128 stands for zero in the data rows.
Here are some points:
[140, 101, 152, 93, 106, 122, 139, 134, 127, 142, 139, 137, 166, 122, 119, 133]
[135, 130, 144, 130, 162, 128, 121, 110, 109, 118, 128, 138, 121, 119, 141, 137]
[156, 151, 114, 106, 141, 134, 130, 104, 116, 146, 121, 94, 147, 119, 134, 70]
[118, 135, 118, 99, 105, 154, 150, 148, 137, 101, 123, 127, 116, 162, 129, 116]
[166, 107, 161, 135, 95, 96, 176, 121, 135, 141, 157, 129, 139, 122, 76, 111]
[142, 106, 183, 164, 109, 97, 140, 132, 154, 82, 156, 91, 143, 118, 138, 138]
[164, 148, 140, 128, 38, 100, 151, 122, 147, 128, 124, 133, 153, 145, 112, 74]
[115, 120, 133, 94, 127, 180, 102, 133, 140, 75, 107, 167, 121, 135, 118, 151]
[131, 152, 115, 138, 115, 150, 119, 112, 119, 98, 115, 132, 149, 137, 126, 102]
[114, 113, 117, 122, 136, 130, 93, 134, 136, 129, 126, 128, 123, 120, 121, 136]
[163, 122, 174, 156, 72, 65, 162, 117, 143, 94, 177, 105, 155, 139, 124, 121]
[121, 169, 126, 136, 151, 121, 100, 144, 151, 129, 146, 120, 143, 152, 130, 123]
[103, 130, 125, 117, 137, 116, 139, 107, 108, 134, 135, 123, 118, 127, 145, 87]
[148, 124, 138, 148, 116, 133, 135, 129, 116, 125, 130, 91, 124, 177, 137, 128]
[90, 145, 132, 100, 138, 99, 72, 160, 166, 124, 138, 133, 130, 130, 132, 128]
[99, 171, 91, 117, 184, 136, 107, 157, 93, 155, 91, 131, 97, 127, 156, 147]
[146, 122, 161, 117, 102, 96, 188, 141, 94, 171, 124, 155, 98, 136, 148, 143]
[133, 106, 107, 117, 149, 117, 116, 136, 114, 148, 152, 134, 120, 128, 142, 110]
[156, 120, 173, 168, 103, 131, 118, 108, 152, 114, 164, 139, 157, 130, 100, 91]
[63, 103, 150, 105, 118, 182, 77, 165, 148, 38, 105, 142, 141, 131, 113, 140]
[151, 129, 145, 156, 102, 111, 134, 117, 107, 130, 123, 114, 131, 135, 121, 127]
[135, 132, 95, 147, 145, 126, 144, 129, 109, 148, 133, 133, 95, 118, 101, 136]
[147, 124, 164, 151, 81, 131, 139, 135, 150, 119, 169, 130, 158, 115, 89, 134]
[138, 122, 145, 132, 103, 92, 145, 109, 129, 146, 147, 116, 158, 129, 116, 148]
[149, 126, 152, 114, 125, 121, 125, 149, 135, 116, 143, 126, 175, 154, 184, 132]
[125, 164, 118, 98, 133, 128, 113, 131, 118, 125, 106, 126, 135, 113, 143, 134]
[106, 71, 137, 146, 112, 123, 132, 115, 132, 137, 128, 98, 80, 141, 158, 108]
[106, 128, 139, 121, 111, 112, 117, 145, 138, 130, 132, 135, 102, 128, 144, 141]
[162, 160, 145, 140, 86, 114, 134, 98, 131, 92, 144, 163, 115, 121, 91, 129]
[151, 192, 131, 143, 138, 115, 134, 144, 128, 130, 135, 158, 124, 139, 164, 129]
[169, 109, 160, 162, 97, 90, 116, 123, 163, 99, 158, 113, 156, 152, 131, 112]
[123, 108, 142, 141, 122, 118, 129, 123, 137, 140, 128, 91, 100, 127, 125, 104]
[176, 132, 153, 128, 123, 105, 110, 144, 131, 130, 151, 140, 161, 108, 122, 136]
[145, 134, 110, 132, 126, 143, 127, 142, 105, 236, 116, 111, 145, 133, 158, 148]
[94, 122, 131, 122, 159, 155, 101, 159, 123, 146, 122, 134, 141, 129, 66, 124]
[74, 145, 75, 72, 182, 193, 115, 134, 120, 140, 61, 131, 73, 92, 161, 134]
[151, 93, 121, 110, 160, 117, 191, 118, 118, 107, 101, 122, 144, 132, 133, 116]
[84, 100, 125, 124, 116, 175, 112, 126, 138, 104, 107, 146, 127, 135, 106, 116]
[61, 117, 97, 121, 168, 134, 101, 139, 129, 135, 117, 103, 116, 144, 94, 117]
[157, 98, 145, 121, 130, 122, 142, 131, 103, 131, 147, 120, 134, 132, 154, 88]
[137, 117, 153, 137, 109, 129, 127, 81, 135, 104, 125, 125, 93, 135, 145, 134]
[121, 88, 110, 113, 117, 137, 105, 140, 148, 124, 94, 138, 111, 109, 126, 134]
[149, 156, 111, 160, 143, 153, 111, 107, 135, 139, 141, 117, 94, 128, 119, 136]
[123, 117, 129, 138, 114, 140, 120, 126, 120, 129, 154, 119, 135, 129, 106, 102]
[162, 129, 147, 99, 127, 125, 159, 125, 120, 125, 157, 68, 104, 134, 123, 137]
[148, 109, 126, 116, 133, 128, 132, 107, 98, 133, 129, 114, 98, 133, 155, 154]
[162, 141, 94, 117, 174, 122, 141, 127, 120, 136, 90, 139, 120, 70, 155, 141]
[132, 161, 130, 129, 131, 124, 144, 143, 199, 136, 130, 131, 139, 115, 124, 116]
[125, 115, 81, 127, 127, 93, 129, 131, 119, 112, 135, 146, 117, 133, 124, 155]
[97, 161, 110, 118, 173, 154, 97, 115, 80, 170, 88, 171, 91, 124, 152, 149]
[130, 125, 141, 137, 111, 97, 93, 150, 148, 125, 144, 111, 157, 150, 133, 82]
[113, 123, 86, 136, 125, 163, 136, 136, 124, 113, 143, 133, 120, 107, 101, 118]
[119, 147, 113, 131, 149, 146, 106, 121, 123, 143, 116, 131, 106, 108, 122, 124]
[166, 128, 120, 108, 103, 126, 121, 88, 115, 159, 115, 133, 183, 137, 145, 130]
[120, 143, 125, 153, 121, 91, 159, 124, 153, 118, 142, 135, 102, 148, 93, 123]
[91, 145, 151, 67, 123, 135, 116, 126, 168, 173, 135, 116, 133, 128, 161, 136]
[166, 108, 150, 134, 111, 103, 162, 157, 131, 116, 179, 115, 160, 138, 114, 112]
[98, 115, 117, 75, 136, 182, 83, 114, 141, 74, 124, 159, 145, 89, 109, 134]
[184, 92, 133, 187, 81, 114, 117, 99, 156, 81, 159, 124, 154, 113, 92, 110]
[161, 148, 175, 159, 91, 121, 137, 131, 153, 131, 142, 123, 159, 127, 151, 126]
12 more points follow, each with its number after it:
[97, 125, 110, 100, 155, 154, 67, 139, 112, 93, 91, 155, 86, 111, 122, 133] 0
[75, 94, 113, 117, 180, 146, 138, 126, 106, 144, 73, 107, 103, 122, 123, 103] 1
[102, 132, 134, 93, 165, 116, 116, 140, 131, 145, 112, 136, 126, 120, 139, 121] 2
[149, 165, 115, 112, 155, 122, 115, 123, 113, 158, 125, 153, 113, 126, 171, 118] 3
[108, 102, 113, 135, 131, 145, 118, 118, 115, 136, 101, 122, 126, 128, 104, 106] 4
[134, 128, 123, 146, 115, 134, 136, 118, 120, 118, 165, 123, 141, 149, 115, 134] 5
[154, 137, 143, 106, 129, 107, 121, 137, 133, 141, 144, 123, 161, 130, 118, 124] 6
[105, 117, 138, 118, 123, 176, 129, 128, 124, 162, 152, 126, 132, 124, 150, 140] 7
[97, 122, 113, 114, 173, 170, 150, 142, 116, 164, 79, 74, 107, 114, 148, 117] 8
[99, 165, 139, 116, 163, 139, 122, 131, 78, 142, 103, 96, 99, 123, 135, 103] 9
[140, 121, 142, 126, 94, 87, 158, 105, 101, 131, 110, 152, 125, 158, 157, 163] 10
[163, 122, 151, 153, 195, 92, 135, 135, 147, 96, 165, 127, 152, 116, 83, 133] 11
Which two of these numbered points are nearest to each point below, looking only along the 6 directions in which the first points spread most? Their numbers follow each, nearest first.
[127, 146, 103, 103, 146, 98, 130, 160, 114, 182, 124, 141, 125, 119, 170, 134] > 3 2
[86, 129, 93, 99, 163, 160, 106, 134, 119, 110, 86, 157, 112, 124, 125, 136] > 0 2
[81, 137, 104, 112, 153, 145, 117, 131, 113, 143, 126, 127, 136, 129, 148, 139] > 2 9
[120, 141, 96, 127, 147, 146, 140, 129, 111, 140, 113, 132, 93, 134, 129, 135] > 9 2
[102, 144, 111, 129, 159, 128, 144, 129, 101, 129, 114, 147, 107, 125, 129, 136] > 9 2
[110, 139, 110, 116, 142, 127, 155, 83, 131, 130, 119, 96, 157, 122, 150, 110] > 7 2
[95, 146, 105, 98, 166, 145, 107, 150, 160, 171, 158, 150, 128, 150, 154, 166] > 2 9
[149, 120, 145, 122, 124, 82, 168, 138, 130, 126, 144, 141, 130, 130, 167, 148] > 10 6
[131, 131, 138, 96, 221, 117, 131, 147, 130, 106, 132, 150, 112, 130, 133, 136] > 2 9
[107, 127, 102, 123, 150, 181, 87, 130, 119, 108, 95, 179, 121, 137, 122, 140] > 0 2
[119, 180, 121, 131, 138, 181, 73, 157, 144, 109, 96, 171, 115, 102, 120, 150] > 0 2
[134, 164, 134, 153, 135, 104, 121, 114, 115, 141, 119, 155, 111, 148, 153, 120] > 3 5
[177, 134, 185, 122, 98, 129, 151, 110, 128, 111, 115, 152, 93, 122, 140, 174] > 10 5
[141, 133, 140, 110, 119, 134, 133, 154, 132, 120, 117, 120, 195, 142, 130, 126] > 6 7
[134, 160, 122, 125, 169, 120, 100, 152, 146, 162, 109, 168, 111, 128, 144, 132] > 3 2
[170, 135, 146, 84, 130, 79, 255, 107, 107, 141, 134, 133, 135, 158, 130, 124] > 10 6
[72, 156, 130, 90, 144, 164, 86, 147, 135, 129, 126, 139, 157, 132, 108, 128] > 2 7
[173, 102, 121, 142, 109, 134, 136, 107, 112, 120, 108, 124, 123, 114, 162, 167] > 10 5
[55, 78, 104, 96, 183, 162, 96, 128, 124, 153, 109, 113, 124, 117, 108, 96] > 1 8
[129, 130, 126, 122, 109, 100, 149, 144, 140, 154, 136, 118, 156, 128, 127, 105] > 6 5
[112, 164, 105, 125, 139, 114, 122, 135, 133, 114, 124, 134, 142, 135, 147, 147] > 2 3
[105, 148, 112, 129, 149, 111, 132, 113, 106, 147, 101, 128, 84, 112, 159, 137] > 9 3
[73, 141, 132, 106, 156, 139, 117, 147, 119, 136, 83, 113, 120, 126, 111, 125] > 2 9
[124, 158, 125, 127, 152, 113, 145, 139, 161, 146, 118, 106, 114, 126, 163, 107] > 2 9
[100, 140, 100, 136, 131, 148, 99, 165, 109, 166, 128, 133, 91, 103, 133, 135] > 9 2
[119, 116, 142, 171, 102, 143, 158, 126, 132, 134, 158, 133, 113, 124, 133, 154] > 5 11
[79, 119, 84, 106, 168, 157, 98, 128, 126, 156, 110, 115, 99, 142, 141, 68] > 1 8
[136, 128, 137, 157, 109, 112, 156, 128, 106, 144, 137, 96, 136, 125, 113, 137] > 5 11
[76, 127, 131, 158, 113, 115, 144, 128, 106, 137, 157, 124, 118, 145, 122, 133] > 5 11
[77, 98, 106, 89, 171, 146, 121, 115, 101, 136, 117, 140, 145, 148, 123, 113] > 1 4
[113, 165, 134, 117, 139, 130, 121, 157, 141, 145, 131, 127, 129, 135, 125, 115] > 2 7
[192, 127, 144, 200, 79, 108, 142, 96, 171, 107, 184, 169, 150, 145, 92, 116] > 11 5
[161, 100, 122, 161, 38, 128, 114, 122, 149, 54, 196, 232, 166, 116, 102, 131] > 11 5
[119, 203, 128, 129, 116, 116, 130, 162, 114, 127, 117, 142, 143, 136, 132, 133] > 3 6
[78, 171, 102, 106, 184, 142, 130, 139, 136, 173, 97, 105, 111, 126, 117, 152] > 9 2
[128, 99, 85, 155, 147, 164, 116, 136, 118, 152, 148, 112, 121, 136, 120, 101] > 4 7
[72, 113, 91, 119, 209, 132, 87, 132, 119, 138, 88, 125, 126, 125, 134, 92] > 1 8
[138, 108, 129, 117, 109, 140, 144, 153, 147, 146, 144, 128, 159, 138, 140, 146] > 6 7
[184, 139, 107, 116, 114, 101, 180, 143, 127, 112, 166, 147, 127, 139, 162, 140] > 10 5
[162, 99, 135, 130, 111, 83, 140, 117, 146, 85, 109, 110, 133, 139, 120, 128] > 5 11
[186, 165, 167, 179, 66, 90, 171, 135, 133, 120, 169, 85, 156, 116, 86, 117] > 11 5
[214, 152, 116, 129, 97, 109, 158, 120, 119, 117, 120, 124, 118, 134, 137, 160] > 10 5
[89, 135, 121, 106, 168, 160, 108, 137, 106, 89, 111, 136, 116, 133, 132, 122] > 0 2
[89, 120, 106, 116, 153, 131, 117, 141, 125, 132, 116, 116, 137, 118, 132, 120] > 2 7
[65, 149, 78, 93, 184, 155, 85, 125, 102, 127, 55, 145, 119, 146, 133, 154] > 0 9
[165, 148, 137, 99, 124, 112, 124, 152, 133, 113, 133, 149, 136, 116, 145, 127] > 6 5
[155, 96, 167, 200, 62, 100, 142, 108, 168, 112, 157, 108, 173, 152, 87, 136] > 11 5
[130, 145, 127, 153, 146, 121, 118, 109, 125, 121, 75, 136, 145, 128, 170, 128] > 3 2
[81, 155, 124, 145, 128, 132, 96, 171, 122, 146, 124, 120, 120, 132, 95, 124] > 2 9
[117, 110, 140, 78, 133, 106, 139, 139, 128, 155, 129, 123, 144, 127, 123, 124] > 7 2
[180, 120, 132, 129, 105, 99, 160, 116, 107, 125, 118, 156, 146, 121, 162, 115] > 10 6
[86, 97, 130, 113, 119, 206, 82, 169, 136, 75, 96, 107, 143, 131, 127, 153] > 0 7
[78, 130, 120, 144, 147, 134, 104, 123, 117, 171, 131, 64, 252, 109, 113, 109] > 6 7
[164, 182, 168, 146, 136, 113, 134, 126, 126, 100, 125, 128, 116, 123, 230, 148] > 10 3
[82, 137, 117, 130, 145, 120, 136, 114, 94, 154, 79, 126, 95, 98, 160, 119] > 9 8
[184, 140, 180, 171, 96, 73, 152, 127, 138, 102, 178, 119, 150, 122, 101, 126] > 11 5
[171, 121, 198, 157, 93, 100, 152, 166, 170, 142, 218, 113, 160, 119, 97, 138] > 11 6
[201, 95, 177, 204, 85, 83, 165, 136, 139, 118, 192, 118, 129, 150, 110, 128] > 11 5
[137, 146, 102, 132, 146, 130, 130, 124, 128, 130, 137, 138, 138, 133, 155, 130] > 3 7
[104, 95, 127, 140, 119, 139, 118, 143, 104, 150, 157, 121, 121, 128, 102, 132] > 4 5
[88, 165, 156, 98, 131, 109, 142, 129, 105, 147, 166, 111, 169, 137, 155, 108] > 6 7
